In the rows, zero is written as 128.
The rows of A fall into 3 groups, which share some directions, and each row is roughly a mix of its group's hidden directions, except one row that fits no group.
A:
[[155  99  87 138 106  98 134  93 167 106 159 101 131 104  95 108]
 [124  85  83 166 145 161 105 147 129 133 150 134 153 180 119 137]
 [127 125 153 149  84  84 110 118 134 112 121 169 129 160  99  80]
 [126  79 107 142 121 168 112 139  84 107 114 131  91 100 170 140]
 [124  58 102 153 134 168 106 150 106 102 128 134 120 152 155 143]
 [142 117 112 116 130 163 119 133  81 107 116 127  85  68 163 131]
 [177 186 115  99 152 170 133 113 105 111 129 112 137 109 152 143]
 [ 82 137 112  93 105  86 159 120 156 116 163 106  93 120 102 125]
 [117  70 118 108 109 174 144 131 159 128 140 106 110  79 138 106]
 [131 109 108 107 130 129  92 169  94 112 135 151  82  71 126 123]
 [134 100 122 121  94 142 101 140  91 122 110 138  91  76 171 155]
 [ 70  69 165 118 126 113 151 131 103 143 119 146 102 116 147 117]
 [182 139 137 161  99 148  97 112 121 148  89 175 146 143 121 123]
 [114 148 142 105 136  95 109 145  99 200 140 169 127 108 110 133]
 [139  90 106 118 108 137 142 105 126 133 126 132  71  64 113 100]
 [ 86  86 150 106 113  84 151 128 139  83 142 124  98 130 121  95]
 [129  82 149 148 106 100 103 161 174 101 115 137 123 174 109 115]
 [165  90 118 130 100 160 139 104 147 123  97 106 103  88 159 163]
 [140 145 154 124 114  73 131 126 191 138 132 124 153 149  84 117]
 [156 120 103 140 118 153  97 138  98 144 112 133  78  64 136 115]
 [142 142 192 127 153 156 106 172 128 127  94 130 144 131 155  95]
 [116 188 142 103 102  96  96 168 128 120 128 154 100 109 102 110]
 [148 159  97  79 125 201 144 115 131 136 156 129 144 131 134 139]
 [ 79 128 139 136 168  88 116 174 125 163 148 102 108 154 125 113]
 [143  99 174  75 178 143 152 141 137 154 123 158 134 144 116 122]
 [105 173 130 126 106 191 132 130 127 139 123 160 167 170 131 138]
 [181 132 139 106 135 126 118 126 118 177  96 163 101  88 119 157]
 [110  86 130 114 135 159 111 154  86 175 129 158  95  96 145 117]
 [124 112  95 127  94 149 146  97 160  87 168  92 151 125 128  94]
 [116 138 170 117 142  77 136 131 153 179 132 149 145 154  89 107]
 [183 134 130 102 160 165 129 123 114 164 104 158 137 105 130 172]
 [133 159 118 131 110 159 114 145 113 159  92 125  73 139 159 175]
 [112 148 164  65 165 120 134 158 114 123 155 151 151 165 130 126]
 [114 134 166  81 135 127 155 109  78 132 122 153 129 149 172 160]
 [111  84 123 114 123 110 162 103 148  61 158 116 136 140 114  99]
 [124  91 159 152 107 106 111 130 128  76 130 131 146 163 141  72]
 [133  93  82 140 150 153 147 115 151  75 157  93 157 140 123 140]
 [132  81  81 142 171 161 129 144 142 118 155 112 110 133  96  94]
 [104 139 130 138  89 157 130 135 118 152  80 146  67 127 144 161]
 [ 99 131 168 107 142 105 136 138  95 111 124 140 137 191 165 158]
 [100 133 170  99 154  94 139 148 121 173 112 166 125  93 105 146]
 [190 106 151 130 135 137 124 106 143 143 104 153 187 100 125 145]
 [147  98 131 115 124 188 111 142  92 149 110 138  96  98 173 127]
 [133 179 178 112 119  98 142 112 144 189 112 138 133 127 115 108]
 [164  98  98 129 133 132 150 100 178 108 138 136 144 166  79 140]
 [ 87 183 149 106 145 121 139 127  69 156 131 157 133 141 142 139]
 [159 167 119 183 105  97 110 115 165 117 104 114 130 155  98 117]
 [149  69 149 139 138 163 122 135 121 117 106 133 136 182 171 143]
 [130 137 146 126 111 154 127 122  84 141  91 133  76  81 167 114]
 [ 67 167 125 103 148 124 152 136 132 152 164 142 160 124  90 119]
 [ 69 164 143 121 149  85 139 135  81 147 143 110 112 133 154 134]
 [ 80 130 169 127 129  83 164  98  90 128 112 138 133 141 155 153]
 [ 84  96 104 135 164 139 131 148 127 155 169 144 156 170  98 119]
 [106 135 141 150  93  76  94 141 112  84 138 103 132 103 156  99]
 [170 101  97 150 121 166 137  82 122 116 122 163 141 106  95  99]
 [131 122 149 113 135 138 116 154  91 158  89 159  60 113 144 139]
 [112 168 177 101 131 105 138 130  83 126 100 148  88 103 146 112]
 [167 103 104 133  93 179 113 110 117  96 122 130 126  77 149 111]
 [166  93 108 153 147 140 125 123 167 116 145  73 127 159 130  90]
 [130  71 109 123 164 162 119 166 147 157 138 134 107 172 114 138]
 [ 93  97  72 114 130 130 142 119 102 157 161 147  89 111 104 149]
 [155 120  99 131 137 187 115 126  79 129 118 125 102  89 167 137]
 [123 117  50 154 124 169 103 139 125 126 164 120 145 123 117 148]
 [134 103 101 170  97 113 100 134 159 103 135 138 124 116  80  81]
 [100 143 131 147 110 130 126 125 149 183 141 140 174 189 118 140]
 [137  87 175 121 149 118 142 140 175 113 118 126 135 179 112  93]
 [ 90 144 112 162  85 130 110 121  70  89 120 155 114 128 147 118]
 [145 105 189  94 141 155 115 158 116 137 105 143 149 121 177 138]
 [153  83 167 178 117 129 110 121 131 112  86 144 171 127 146 119]
 [144 119 175 117 159  88 171  94 124 115  99 114 103  98 128 101]
 [137 139 156 108 120 129 162  79 100 154 116 132 123 182 169 145]
 [108 102 141 111  87 134 114 124  67 138 124 161  99 113 175 127]
 [103 166 123 137 103  68 121 134 169 128 148 132 148 142  78 129]
 [113 135  70 130 132 173 139 109  99 146 154 111 125  72 136 136]
 [100 114  88 108 132 180 118 149  82 127 154 137 111  89 150 139]
 [161  94 123 107  90 144 121 116 125 131 124 131  69  81 138  92]
 [118 130 155 156 174  96 144 122 106  95 110 137 131 194 120 115]
 [122 105 132  98 116 116 105 144 117 201 149 161 150 113 132 164]
 [119 110 137 122 151  99 111 163 150 175 150  98 109  85 113  86]
 [128 119 100 166  94 178 100 128  94 104 115 145 108 100 139  90]
 [156  72 110 149 178 168 137 125 123  95 128 113 136 162 138 120]
 [ 67 156 145 143 143  96 133 154 110 160 102 154 101 138 109 156]
 [ 95 176 123 133 131  96 129 127 138 144 160 147 173 151  79 106]
 [171 100 128 103 137 122 132 101 129 129 150 159 148  86  90  79]
 [ 79  59 124 119 113 144 121 153  97 118 137 146 110 116 159 146]
 [110 126 131 113 168 141 134 163 138 167 125 132 124 185 128 184]
 [152 175 145 116  98  96 134  89 135 179 124 151 145 101 104 118]
 [141 119 115 171  79 154 138  87 166 114 107 124 174 128 126 144]
 [118  80 116 142 157 140 165  96 136 126 146 108 176 168 140 154]
 [155 171 145 108 143 107  99 144 104 141 140 174 139 179 106 107]
 [161 113 111 163 100 155 105 122 137  58 120 123 145 117 131  94]
 [121 144 163 112 152 161 145 127  91 139 103 148 130 184 168 153]
 [183 130 128 106 148 106  99 135 133 105 172  92 161 151 147 102]
 [150  95 130 113  98 152 143  97 119  91 114 183 103 145 107  95]
 [138 175 157  87 142 100 140 114 122 172 140 143 172 141 130 160]
 [123  95 129 111 113 174 110 144  80 120 121 169 107  82 151 114]
 [127 137 110 141 114  77 131 103 132  81 159  77 140  96 133 104]
 [104 162 163 124 145 103 122 165 144 161 109 131 141 175 132 175]
 [126  90 171 106 131 113 112 147  98  74 135 137 136 117 161  85]
 [127  91 139 119 124  94 117 133 116  90 156  80 131 153 186 130]
 [ 97 125 146 157  89 153  99 160 115 125 106 107  96 144 181 110]
 [115 170 168 120 179  84 143 142 143 113 134  93 158 139 124 114]
 [166  98 120 117 110 160 105 145 143  82 123 115 151 123 168 175]
 [166 121 138  77 133 120 160 103 146 101 119 155 132 156 116 182]
 [169 137  95 111 138 158 147 102 145  95 139  93 152  79 137 154]
 [101 148 184 120 168 117 112 185 117 105 113 145 148 131 128 107]
 [117  94 129 161 125 176 119 142 101 139  90 122  88  91 165 123]
 [145  89 128 137 120  88 136  98 145  77 151 118 138 153 110  78]
 [123 129 167  88 117 151 142 115  78 148 106 178 120 127 163 144]
 [113 145 147 153 133  96 112 158 152  82 118 129 159 190 118 144]
 [134  93  86 149 139 178 116 122 108 171 146 131 159 147 148 160]
 [ 91  86 126 123 131 141 100 179 134 163 152 163 127 158 105 109]
 [147 152 159 134 109 111 147  93 145  97 101 172 160 166  96 120]
 [143 158 131 156 115  60  99 140 155 128 120 141 125 143  77 117]
 [ 92 197 134 137 110  95 142 106 104 162 117 121 124 136 143 163]
 [ 96 134 126 128 120  70 135 125 144  84 163 115 133 176 104 102]
 [124 177 169 133 147  78 145 122 162 159 118 113 147 159 105 119]
 [114 115 114 101  98 153 132 137 143 104 155  68  96 118 176 117]
 [142 103 127  89 148 191 151 112  85 122 125 162 119 102 147 126]
 [130 152 127 134  68 147 116 117 108 109  98 118 101  93 178 154]
 [193 118 125 119 138 156 133 122 180  84 125  94 144 140 128 122]
 [119 149  92 135 137 168 133 120 130  93 170 105 173 174 132 110]
 [151 152 182 111 140  97 147 109 141  78 117 125 174 144 134 112]
 [121 127 135  83 127  88 141 131 130 162 132 142  74  76 101 130]
 [133  95  82 159  84 118 111 107 129  92 148 127 113  98 109  89]
 [164  95 121 151 129  97 137  86 147 100 134 146 170 118  85 101]
 [149 104 145 121 108  91 127 121 164  70 128 149 164 167 107 142]
 [147  99  73 145 108 159 154  81 140 105 130 115 101  97 111 126]
 [145 134 138 110 139  92 140 106 128 135 131 191 148 130  64 113]
 [141 144  83 105 169 121 148 108 136 137 179 112 153  99  88 123]
 [135 113 170 100 129 125 134 128 106 118 106 206 120 152 104 109]
 [208 126 144 130 139 138 107 120 126 140  94 147 153 137 144 168]
 [169 100 162 132  88 104  98 121 153 121 134 119 162 109 143  80]
 [109 134 135 153 171 119  99 186 141 129 139  71 126 134 142 102]
 [114 133 153  83 134 101 111 159 126 192 150 168 137 120 106 129]
 [128  66  83 127 158 162 135 134 129 151 155 130  93 144 105 109]
 [123  93 132  98 137 153 148 116  91 125 129 157 118 187 160 165]
 [156 110 124 176 100 109  91 122 142 105 138  86 151 132 149  82]
 [ 99 140  80 162 139 119 148 101 133 139 154 129 141  98  70 104]
 [149 157 146 129 146  93 127 143 192 134 125  86 163 143 114 154]
 [113 146 160 105 122 146 143 113 112 214 125 145 143 126 150 133]
 [103 120 101 144 119 116 117 123  82  88 157  84 112 109 174 110]]

One row of each group comes first, with its name. Which group is each row after those in?
[147 146 156 145 137 101 102 156 164 122 128  63 146 107 148  97] | <31>
[144 155 155 131 148 103 113 143 149 172 128 152 154 185  93 111] | <112>
[137 110 128 103 154 138 142 113 110 100 159 172 154 137  90  72] | <42>

[145 162 159 164 114 113  87 148 121 165  86 151 145 156 139 151] | <42>
[138  90 123 167  77 151 140  88 139 107  89 160 119 119 114 116] | <42>
[ 97 147 150 141 122 111  96 162  96 170 119 155  93 115 120  83] | <42>
[143  85 116 133 105 158 127 119 145 117 137  77 124  75 166 106] | <42>
[124 109  92 157 120 191  92 152 106 159 133 144 132 161 146 137] | <112>
[127 184 170 102 110  93 146 104 118 161 107 133 114  87 134 124] | <112>
[ 78 107 146 119 128  86 147 132 147  78 161 106 147 154 125 102] | <42>
[104 129 111  92 128 123 155 113 112 184 136 158 108 133 118 189] | <31>
[ 90 159  74 180 138 173 131 127 103 137 124 122 110 144 118 133] | <42>
[121 122  99 139 135 142 104 148  84  66 132 138 131 158 157 169] | <112>
[109 144 156  84 144 102 141 144 148 179 138 124 146  76 119 156] | <42>
